Rows are one point carried round by a steady rotation, each followed by how many ticks it has turned.
The counts run from 0 to 481.
[129 121 136 124 147 149 133  93 101 124 156 142 117 141 165  97 101 161
 140 138  79  91 145 136 133 156 127 138 137  82 103  97 132 138 130 122
  95 132 146 121 180 118 142 152 165 118 118 147 121 155 119 103 128 143
 118 148 133 167  79 120  87 139 128 134 135 112 149 147 138 103 155 110
  85 156 155 104 102 106 128 104 143 181 157 112 165 134 157 120]
75
[122 113 118 162 122 117  97 146 134 139 136 126 142 127 156 143 171 104
 162 134 107 101 114  84 115 165 147 114 154 138 161  97  82 156 170 137
 102 130 151  95  98 106 107 127 135 145 108 115 138 126 136 183 122 161
 132  83 138 157  95 141 161 150 135 144 104 139 158 138 135 113 143  89
 106 125 158 135 129 140 104  96 130 120 106 123 163 117 114  88]
1
[109 127 146 161 148 102 102  89 113 129 126 166 141 133 134 136  90 134
 159 140 110  81 137 165 140 162  59 143 105  52 106 110 130 124 107 153
 119 131 112 111 163 132 103 104 128 144 183 179 124 150 112 126  91 110
 126 118 140 142 112 135 151 116  90 136 127  94 131 130 152 135 157 121
 113 137 134 108 131  80  89 107 148 151 128 107 114 146 123 134]
118
[154  89 116 128  99 121 100  95 129 114 164 125 120 122 114 106 135 149
 202 143 139 127 112 122 163 127 102 116 135 105 146 103  73 119 127 135
 144 137 142 107 132 134 130  95 121 171 134 148 138 125  84 102 142 178
 119 103 150 131 129 103 144 144 145 126 149 140 157  92 100 110 148 162
 137 122 126 131 177 103 107 131 138 120 118 168 101 191  92 106]
45
[133 100 162 119 118 149 141 112 101 124 115 157 138 143 168 110 145 138
 117 137  94 100 149 108 141 129 155 102 103 112 137 115 129 147  95  91
 102 109 143  99 142 145 152 149 138 118 119 119 125 165 120 136 127 151
  92  93 131 135 139 176 158 115 141 135 131  83 137 129 113 118 159  96
 133 184 155 111 136 128 111 122 165 201  77 135 168 158 140 106]
32
[180 119 115 100 114 139 128 115 122  95 109 185 128 114 116  99  96 138
 151 180 109 103 130 107 135 134 129 145 139 119 108  99 107 145 163 110
 118 101 160 122 163 120 121 142  97 126  93 153 126 131 145 108 134 155
 157 140 115 189  90 115 134 136 169 176 124 165 150 128 128  98  91 137
 119 146  97 114 109 161 115 149  80 140 150  98 167 156 135 111]
355
[153 125 153 161 128 119 149 126 133 136 128 138 130 110 135  98 105 131
 135 129 155 120 134  97 119 138 151 121 146 122 119 102 149 156 128 138
 119 123 164 124 140 133 123 105 130  80  86 136 131 104 148 152 109 162
  86 153 169 184 141 128 139 108 183 165 171 150 122 123 118  69 132 123
  99 140 185 120 124 124 117 152 110 159 129 109 183 142 107 110]
363
[144 134 141 168 119  92 154 129 133 131  98 154 138 130 155 144  90 109
 157  84 131 115 132 145 126 134 135 158 154 137 133 104 142 167 138 148
 106 135 162 114 137 111 112 120 126 124 104 168 135 120 186 169 120 125
  94 156 144 178 105 142 141 103 128 144 134 133 128 116 128 125 149  95
  81 158 163 141 121 129 130 155 122 178 167 121 159 118 114 119]
97
[144 109  99  85 168 143  91  79 137 147 137 112 118 120 138  84 132  97
 147 148  97 153 104 130 119 154 104 106 127  53 149 125  93 110 136 165
 126 108 126 103 132 181 119  93 133 137 163 140 157 115 101 147 127 151
 124 126 144 153 128 123 127 199 143 121 132  90 119 106 128 128 112 120
 106 124 119 106 130  91  83 132 116 109 121 107  92 138 114 121]
249
[143 135 140  90 133 131  87 130 122 143 120 137  83 155 170 114  77  98
 178 126 112 107 101 139 142 153 121 135 163 103 156 123  90 141 113 149
  86 125 146  83 133 160 171 141 126 157 109 109 112 129 159 139  79 117
 118 129 116 119 103 168 127 167 160 118 127  80 101 142 129 127 133  96
  76 103  91 125 110 109 106 139 149 145 155 135 156 142 111 131]
476
[180  93  95  97  86 120 123  97 126 133 111 154 109 135 121 120 122  68
 165 127 120 143 138 114 134 133 121 145 143 137 169 111 117 127 148 136
 125 115 187 108 138 117 138 125 113 152  89  99 157 116 163 133 171 165
 152 109 107 151  98 144 157 138 173 121 121 127 100 100  93 125 130 140
 130 131 143 100 123 185 120 173 140 133 115 138 132 176 129  96]
332
[ 94 148 102 160 145 114 115 134 138 142  96 152 177 104 143 133 106  88
 169  88 126 106 139 162  96 138 146 150 140 117 167  97  97 165 120 170
 110 122 135  80 118 139 134 121 145 133 151 168 162 135 146 173 100 140
 118 119 140 156  91 122 138 157 124 134  96  99 132 130 139 122 141  79
  99 133 169 132 125 100 153  97 129 147 129 124 158 123 123  85]
283
[128 117 139 124 160 180 125 101 113 131 130 152  90 176 167  82 118 158
 125 164  93 119 135 109 121 148 132 109 151 103 118 105 127 127 140  88
 106 115 154 121 159 162 153 157 166 122  84 102 117 154 104  95 100 127
  93 129 129 143 124 130 121 144 138 128 152 103 127 137 130  97 115 108
  94 188 123  95 125 117 134 106 151 155 111 100 147 139 149 130]
71
[ 96 116 144 104 113 142 123  86 135 133 134 131 136 135 166  96  75 128
 115 112  88 106 114 123 151 133 124 158  75  88 130 145 131 139  87 131
 113 154 134 130 161 131 166 136 160  87 125 127 109 145  96 128 120 118
  98 143 144 139 130 179 136 165 123 124 124  79 112 128 145 140 169 108
 123 153 134 131 132  92 112 152 158 173 103 106 134 154 121 108]
218
[127 121 100 111 158 135  90 119 140 112 166  93 135 103 154 109 129 137
 135 129 108 131 125 101 131 147 160 115 113 113 152 123  80 149 126 127
 136 101 117  96 102 161 121 110 150 136 154 128 124 158  80 152 105 149
  75 101 131 165 102 149 125 194 133 153 100 136 134 142 168 118 130  83
  88 147 126 129 158  78  97 103 107 123 139 110 146 154 116 112]
268
[135 117 162 127 104  86 154 126 105  89 104 186 181 116 110 116 141 100
 108 137 108  92 143 138 146 139 133 128 112 124 154 107 102 165 106 118
 117  92 152 105 143 123  86 142 111 105 159 152 122 145 144 132 140 107
 124 152 139 172 149 147 118 115 141 132  94 117 137  99 118 122 145  98
 119 196 139 124 103 148 134 137 159 166 111 114 173 154 141 105]
301
[167 107 117 115 135 156 116  73 118 131 150 141  73 163 118  70  79 121
 193 172 134 113 159 139 135 130  83 123 154  79 134 128 131  97 128 120
  98 114 158 126 157 172 142 117 169 152 104 106 121 145  90  81 118 155
 113 122 134 143 133 116 119 146 141 136 156 130 123  95 135 100 137 126
 131 159  86  79 127 108 136 143 143  95 128 118 145 156 143 136]
68
[122 118 128 142 158 102 131 136 133 105 141 182 139 138 175 133 103 130
 152 143 102  84 122 101  79 142 144 129 141 101 103  88 127 150 153 122
 113 129 150 108 144 123 107 131 116  73 101 150 133 140 143 141 100 137
 151 129 123 205 109 104 112  95 161 160 156 132 137 155 133  71 143 132
 107 151 161  87 108 119  95 100 138 147 152 112 158 120 147 107]
78
[155 108 141 115 140 130 101  93 121 126 123 159 146 133 146  97 121  96
 174 138  82 103 106 174 148 156 122 128 104 101 161 146  77 133 138 131
  98 116 137  83 147 169 121 130 125 163 160 130 131 173  98 130 122 128
 123  91 124 130 119 124 144 146 126 121 103  91 173 109 120 151 141  88
 135 150  97 102 163 123 111 113 152 128 131 157 132 169 136  96]
25
[153 135 111 101 109 124 103 135 147 121 111 149 115 165 174 144 113  91
 192 122  94 123  96 151 119 118 133 156 158 151 143  98  76 162 148 133
  86 111 153  66  98 131 143 155 120 159 120 126 142 132 154 160  94 142
 119 136 125 135 105 144 120 149 152 140  99 132 148 130 131 101 154  99
  94 128 104 140 108 132 137 148 128 142 172 136 139 132 117 142]
190
[127 128 167 121  92 102 126 150 122 137 104 164 130 130 124 123 111 104
 123 133 145 122 128 132 135 122 120 129 155 136 150  89 105 155  93 140
 101  88 148 112 125 104 131 137 108 106 122  96 124 103 150 148  81  99
 104 164 137 136 167 177 137 125 166 137 139 124  82 123 108 102 150 109
  81 144 140 171  88 124 149 169 166 171  99 104 169 137 100 162]
197
[ 95 152 134 149 129 138 142  94 132 132 141 119 171 140 142 133 119 166
 149  86 120 135 139 146 128 126 118 103 109  86 106  84 103 122 103 150
 148 150 133 124 139 169 148 110 164 145 144 162 145 146 112 160 123 137
  75 130 164 141 155 173 129 123 122 135 149  83 138 108 117 135 170 123
 111 147 177 138 159 101 113 116 123 170 138 130  95 170  96 113]
137
[133  91 149 132 102 138 155  88  98 105 107 156 134 125  87 109  95 104
 124 175 124  86 171 146 151 124  99 112  93  95 138 135 105 125  99  92
 118  96 142 132 139 136 120 123 145 151 154 118 125 163  83  87 137 144
 109 117 138 125 167 147 159 120 119 132 127 136 114 104 131 131 149 111
 195 171  91 106 160 124 126 148 143 150  85 115 123 164 118 108]
30
[119  71  98 117 131 118  99 106 119 126 159 131 124 103 133 134 103 123
 194 129  96  96 157  95 132 126 102 146 101 117 134 111  81 143 111 115
 147 127 145 130 149  97 122 107 142 153 132 165 142 141  92  96 150 158
 120  99 112 144  92 125 145 159 124 123 116 130 167 127 116 120 153 144
 136 135 115 124 175 111  97 100 155 134 118 140  92 167 127  69]
41
[140 114 134 121  67 124 135 104 126 104 130 171 151 145 138 126 141 141
 136 150 120 105  93  99 155 138 162 120 119 145 156 116  79 143 129  93
 123 108 169  83 133 129 152 156 114 122  82 104 108 142 151 146 123 122
 150  96 122 140 130 138 178 124 161 159 102 105 151 131 109  93 133 133
 128 149 119 122 138 174 102 132 127 139  74 143 157 179 107  89]
313
[100 130 130 144 134 136 138 144 114 119  91 155 143 130 144 139 157 104
 141 168  99 134 159 131  81 107  96  93 149  83 113  56  84 142 128 123
 144  91 134 102 117 165 132 145 131 135 145 115 165 123 133 138 129 160
 136 138 124 138 158 155 115 115 153 126 141  98  90 108 119  98 155 123
 109 168 159 110  66 131 106 132 155 171 133 118 126 109 125 151]
155
[122  98 152 121 124 159 140  87 107 121 151 147  97 152 115  74 116 140
 131 164 122  96 155 104 127 145  91 116 146  79 133  98 122 109 131 114
 117 128 168 152 175 121 128 122 179 127 113 106 121 151  71  71 128 122
 107 148 139 163 130 108 109 152 129 114 160 151 132 123 133  99 126 141
 113 168 120 108 104 115 133 109 149 128 110  83 147 134 120 114]
72
[121 131 122 163 145 125 117 139 132 132 111 132 148 137 150 168 117 115
 162  96  83 112 139  93 122 146 135 147  96 136 136 116 106 159 160 119
 147 141 160 123 120 125 122 132 136 153  96 169 139 141 172 157 130 132
 117  84 110 157  76 173 163 139 105 158 101 109 141 131 141 145 161  76
 113 151 149 135 165 168  67 118 122 164 131 118  93 152 126  93]
410
[141 154  89 125 104 132 138 119 132 104  79 169 127 155 125 163 131 106
 176 162  95 130 146 139  99 112  99 138 152 113 119  74  98 139 164 131
 136  92 156  92 122 159 145 163 133 182 105 115 159 127 185 142 131 154
 150 121 104 127 119 142 117 114 135 142 106 126 101 111 125 115 152 117
 116 169 128 108  92 163 122 144 125 132 144 130  94 128 133 143]
151
[113 133 154 142 103 128 113  78 123 101 155 121 132 139 111 114 118 157
 138 137 117 113 113 102 184 161 100 108  97  84 133 117 111 118 113 127
 135 135 139 146 156 146 129 113 135 174 126 124 102 135 115 113 125 114
 106 100 145 144 127 166 162 151 115 148 112  93 132 121 133 139 132 142
 100 116 108 150 153 128  54 127 126 135 109 119 107 177  85 122]
126
[140 128 110 105  70  93 132 132 143 106 110 155 126 136 109 148 115  78
 193 131 118 110 115 129 137 126 108 156 157 140 140  92  72 147 155 128
 116 117 158 106  99 108 112 146 114 149 122 119 132 101 146 156 118 133
 156 166 147 158 114 154 128 155 164 141 108 158 115 120 142 102 166 127
 115 121 102 151 113 151 137 171 141 115 169 143 135 136  87 144]
189
[ 91 121 135 187 126 124 136  97 130 129 158 135 150 157 140 141 115 160
 152  86 134  95 115 117 119 165 126 117  92 107 137 125 128 134 128 139
 140 168 158 141 158 154 134 107 165 129  99 154 125 155 110 146 110 111
 103  92 145 143 113 127 156 115  77 143 136  95 153 133 146 120 169 142
 106 146 166 116 155 122  70  91 147 140 116 118 120 166 108  78]
407
[165 133 118 128 147 133 123 115 105 120 113 168 109 150 142 115 109 109
 172 170 109 136 137 152 113 120 120 117 140  74 132 112  99 128 125 116
 121 102 140  98 127 198 171 140 128 153 107 118 144 134 166 124 101 149
 143 102 112 145 124 145 137 105 158 156 142  84  97 114 120 101 124  90
 102 137 117  88 126 137  78 147 120 135 149 161 122 159 148 153]
437
[ 91 111  95 121 143 119 105 137 156 128 138 116 143 146 188 149 127 135
 133 107  70 146 106  74 108 127 125 159 102 138 132 103 105 147 147 104
 126 118 142 113 124  99  97 136 109  85  97 149 137 130 114 170 121 114
 119 109 115 172 110 157 157 159 122 141 112  83 131 140 138 113 159 127
  90 150 151 132 151 124  92 127 142 144 117 105 107 169 118 119]
225
[116 137 121 114 106 107 109 159 141 116 145 125 114 148 164 137 125 101
 152  93  96 118 113  93 128 131 160 144 152 166 155  88  73 165 156 109
 116 143 182 109  79 122 121 150 140 132  88 130 113 114 153 157 122 122
 121 132 104 158 101 172 116 173 151 136  85 124 128 137 142 105 171 101
  62 130 119 156 109 148 115 133 152 151 148 120 153 134  98 115]
186
[109 149 115 146 112 102 128  89 121 122 143 160 106 122  89 133  81 170
 162 104 115 107 180 137 118 138  68 142 136  90 134  68 122 114  87 146
 147 130 142 111 156 125 126 139 165 194 126 158 141 147 124 102 142 100
 106 107 111 136 107 121 116 129  81 122 100 108 122 104 125 133 139 136
 104 145 162 117  96 111 135 125 153 139 129 120 101 161 127 135]
427
[113 137 142 135 131 116 119  84 110 106 134 151 125 102  90 105 104 126
 151 139 124 121 188 161 127 124  76 119 127  64 127  91  95 124  60 158
 136 118 114 121 142 164 132 122 143 154 181 152 144 126 109 107 123 150
 100 150 128 136 151 150  91 141 136 133 133 122  99  94 124 121 139 116
 107 148 125 109  98  88 135 140 155 151 148 126 115 145 137 153]
157
[149 106 157 142 152 109  97 121 141 161 135 108  95 135 116 116  80  96
 164 104 148 102 156 115 173 141  80 115 150 134 165 116 131 123 109 138
  99 116 137 143 135 115  80  96 140 184 144 134 113 134 122 127 113  93
  51 119 134 139 113 158 166 138 113 111 142 135 111 109 134 157 135  90
  64 142  97 155 145 103 111 162 129 121 141  91 140 138  90 117]
103
[145  93  93 110 175 152  99 101 109 149 166 127  69 122 154  83  81 124
 156 150  94 110 147  92 109 157 118 120 142 107 140 126 131 144 124 111
 110 113 140 111 164 141 149 129 154 120 110 122 123 150  97 107 127 150
 132  96 100 162  85 123 124 165 137 132 134 117 123 144 147 110 126 106
  99 138 120  87 128 116  95 121 160 132 118 115 139 166 164 110]
349
[109 147 139 149  89  66 141 165 133 108 128 167 129 135 120 150 113 120
 164 113 123 114 134 117 112 120 122 126 177 136 141  50 101 146 124 145
 124 123 160 117 117 104 115 124 125 119 111 142 129 108 164 138 110 110
 126 171 139 157 117 132  90 122 162 136 127 146 124 126 121  86 144 146
  89 150 166 160  81 129 155 143 155 156 155 129 167 130 114 144]
467
[122 152 135 172 153 107 132 132 136 158 132 137 146 149 174 139  87 135
 164  63 102 116 112 145 110 133 131 149 154 114 125  97 126 147 128 154
 102 137 152 109 155 134 107 104 151 150 115 177 135 146 137 169  99 104
  60 147 148 164 115 143 130 126 113 127 145 101 154 127 128 128 150 109
  61 148 169 140 134 100 129 117 126 156 158 120 156 139 107 115]
98
